Named turns come first, each shown by rows before and after it. Which turns, in which order, take the first row of each pair that follows to the second? Write the first one first, as in the answered first pair.
K873 (before -> after):
[ 18   9   1  -7 -22  20  11  -9   0   9   7  -6   7 -33  18   6  -3   1] -> [ -7   3   5 -15  -1   6   5 -16  -1   5   4  -8 -12 -39  23   8   5  -1]
[ 14  -9  -4  16  -8   2  10  -1  15   2  -4  -1  12   5  -1   6 -17  -6] -> [ -2   5   6  -8   6  16 -19 -13   0 -10 -10 -15  -7  -1  -9   0   6   8]
[ 19  12   6   7  -2   9 -15  17 -17  -5  -4  -1  -6   3  -4   5  -6 -12] -> [ -1  -1   8   7  14  -8 -11  13 -13  -6  -4   4 -20  -3   4  10  -6 -19]
[  9   5  16   7 -14   9   0  -8  -4 -16   2  27  -1   4 -15   2  15   9] -> [ -6  -6  18   7  -2  -5   6 -10   0 -18   1  33 -12   1  -7   6  13   3]
K674 (before -> after):
[ 11   0  -7  15 -11   7   5   7  15   1  12   5  13  25   4   3  -4  -3] -> [  5  10  -1   2 -17  20  -1  -6   8   6  18  -8   4  -9  18   8  -4   3]
[43 12  1  2 -5 10  2 14 -4  1  0  8 17  9 -9 -1  5 -4] -> [ 20   7   9  -9   6   1   8  -5  -3   8   8   2  -5 -36  22  11  -2  -7]
[-11  -7  10   0  22 -16   4  -3   7  -4   2  -2  -2 -22  -2   4 -10   2] -> [  9  -4   5   7  14 -10  -1   8   5  -9  -3   3  16  11 -24  -5  -4   6]
K5 (before -> after):
[ -3   2 -13 -32   7   4  -2  -2   5 -11   9   5  -2 -11  -2   9   2   8] -> [  3   3 -15 -30   0   6   1  -3   6  -7  12   5   3 -15   1  12  -4   9]
[  5  -3  16  -3 -13   9  -7 -24 -17   2   9  -2  13   3  -2  -4   3   8] -> [  4  -4  16  -3 -11   7  -9 -24 -16   1   7  -1  11   8  -8  -6   6   8]
[  7   7   6 -16 -11   8 -16   8   3   8   5  -8  -7   1 -10  -4  13  10] -> [  2   6   8 -17  -6   5 -17   5   5   7   3  -8 -11   0  -8  -3  16  10]
[-11   1   8 -12  10   2 -15  -3  -3  -6  -5  -5  -9  -5  -1  -5  11   2] -> [ -9   1   6 -12   3   4  -8  -5  -4   2   1  -8  -5 -19   9   0   3   0]
K997 (before -> after):
[  5  -2  -6  -4  13   1 -10 -10   1  -5  -4  23   5  22 -17  -9  -9   5] -> [  3  -3  -5  -4  13  -1 -10 -11   2  -5  -5  24   6  20 -16  -7 -10   3]
[-14   2   2   3   0  -4   0  -6  -9   7   3  -1  -2 -25  11   9  -2   4] -> [-13   0   2   4  -1  -7   3  -6  -8   8   3   2   1 -24  13  10  -5   2]
[-3 -5  9 -1 10 10 -1 -2 -7 -6 -6 13 -5  2  4  4  8 -4] -> [-3 -9 10  3  9  7  4 -1 -5 -5 -5 16 -6  3  4  6  4 -7]
[ 11   7   3  -3 -13  14   0  -3  -5   4   4  -7   7 -17   6  -3   0   7] -> [  2   8   5  -9  -5  14  -8  -6  -8   0   2 -10  -1 -19   2  -3   7   8]
Now pairs of rows:
Between the rows of a pair lie 2 to 3 turns.
[ -8  -6  13 -27  16  -1 -22 -11 -11 -11  -6 -10 -19 -28  16  -1  18  11] -> [ 38  -2   0  -4 -26  15   6   3   1   7   3  -6  23 -23  19   1 -10   8]	K873 K5 K674
[ 30   7 -12  16 -17   2  -2  17  -3  -6   1  10  20  48 -32  -7  -5   6] -> [ 30   0 -13  22 -30  -5  28  10   8  15  15   9  23   7   4  10 -33  -4]	K873 K5 K873
[ 11 -13  -2  26  -2 -13  16   1  11   5   9   8  16  22  -1  -8 -16 -17] -> [ -5 -10   7  12   0 -11  16 -16   6  10  17  -2  -2 -22  24   1 -20 -17]	K674 K674
[ 15  -2  -9  12 -15   3  13  -4   2   3   6  -7  13   0   1   8 -12  -4] -> [ 14   6  -5   7 -15  10   6  -9  -3   3   7 -14   7 -12   3  10  -8   0]	K674 K997
[-25  -4   8 -14  26   3  -3 -16 -11  -9   2 -10 -18 -10  12  -5  20   8] -> [-20 -23  -3   9  24 -19  25  -6   7  -2   5   8  -5   2  17  -1   0  -9]	K674 K5 K997
[ 16  -1  -7   3  -7 -14   5   9   1   7  10  10  -3  -6  -5   0 -17  12] -> [  6   4  -2  -9   7 -11 -13   7  -7  -2   4   4 -15   0 -16  -5   0  18]	K5 K873
[  9   0   0  22 -24  -1   5  -4   4   7   7  -9  29   7  13  15 -19  -7] -> [-13 -13   3  21  -4 -21  10  -9   8   4   6  -3  13  -1  21  20 -18 -15]	K873 K873
[  6  -4  -2   3   3   0  14   6   8  -1  -3  13  13  15  -3 -11   0   3] -> [-10   5   7 -15  11   8  -3  -4  -2  -5  -3   1  -5  -6   2 -10   9  11]	K873 K674
[-10   7   3 -10   7  -8 -13   0  -1 -16  -5  -8 -13  15 -12 -13  11   4] -> [ 11  15   1  -7 -21   7   3  -2   1   2   8 -15   5 -14   8  -6 -11   5]	K873 K997 K674
[  4   9 -13  -6  17  15  -1   4 -10  -9  -7  -3   2  26 -13  10   2   9] -> [ 18   9 -14   0   1  18  13   6  -5   0  -1  -1  14  17  -5  14 -11   6]	K873 K5 K873
[ 6 -5 -6 17 -8 -9 11 -1  7  4 -1  2  8  4  3  8 -3  0] -> [  2  -2  -2  11  -9  -7  11  -7   5   7   2   0   3 -11  12   9  -4   1]	K674 K674
[ 11   1  -2   3 -20   1  24  12   9   4   8   1  13  -9  22   8 -28   3] -> [-13 -15  -3   3   6 -23  22  14  16  -4  -1  12  -1  12  15   8 -20  -5]	K873 K674 K997
[-19  -9  -5  -5  27 -25  -5 -10  -2  -7  -6   5  -9  -1   4   0  14  -5] -> [  2 -16 -12  13   4 -25  21  -3   7   6   4  10  10  -7  15   4  -9 -13]	K873 K674 K674
[ 24  12  -5  -2 -31  13  10 -10  -4  17   9 -19  29  -8   9 -21  -7  13] -> [-17 -16  -7   4  21 -31   2  -3   6  -5  -8   0   2  38 -11 -26  14  -1]	K873 K674
[ -4   2  10   5   8  -6  -3 -10  -1  -3  -5  -8 -21 -10  -4   0   0   7] -> [  3  -3   7  12  -1  -8  11  -9   5   4   0  -4 -14 -14   2   4 -11   4]	K997 K5
[ -1  -8   4 -12  10   7 -19  -1  -4  -8  -4  -3  -6  10 -11  -8  18   4] -> [-11 -14   7 -10  11  -2  -1 -11   3   3   4  -2 -11 -19  13   4   1  -2]	K674 K5 K997
[  5   6 -10  11   2  11 -12  13  -4   5  -3   0  11  20  -5   6   0  -3] -> [ -7   9  -5   0   8  13 -24   5 -10   0  -4  -5  -3   9  -4   7   9   1]	K873 K674
[-22  -1   1 -12  31  -7 -11  -1   9  -4  -2  13 -22   2   0   5  11  -5] -> [-10  -9  -4   2  15 -13  14   1  21   8   6  19  -9  -9  16  14 -13 -14]	K997 K5
[ -5  -9  -4  -4  -2  -5  22 -15  13   4   9   6 -11 -29  26   3 -20  -9] -> [ -5  10   4 -23  -2  18  -7 -21  -4  -6   5 -10 -20 -33  14  -3   1   4]	K997 K873 K997
[ -2 -15  -9  10  -5  25   2   9   4  16  -4  17  11  31 -21  -5 -16   1] -> [-27  -3   2 -14  12  32 -22  -7  -8   8  -6   3 -15   6 -16  -4   0  11]	K873 K674
[-24   4   3 -12   7  -2  -1 -17   1   4   3  -6 -20 -35  21  13  -2  -2] -> [  4  24   1 -16 -11  28 -21  -9 -12  -3  -3 -18  -3 -12  -6  -1  11  15]	K873 K674 K873
[  1   7 -13  -9   1   8 -17  -7  -9 -17 -11   5  11  16 -18   0   7  -6] -> [ 14  12 -15  -6 -19  18  -3  -9  -7  -4  -2   1  22  -5  -4   5  -8  -6]	K5 K873 K674
[  6  -3  -2  -8  10   2 -21   3   9   5  -2 -18  19  25 -16 -10  16  16] -> [ -6 -13   2  -5   4  -9   2 -10  17  22  10 -18  11 -23  22   7  -8   5]	K674 K5 K873
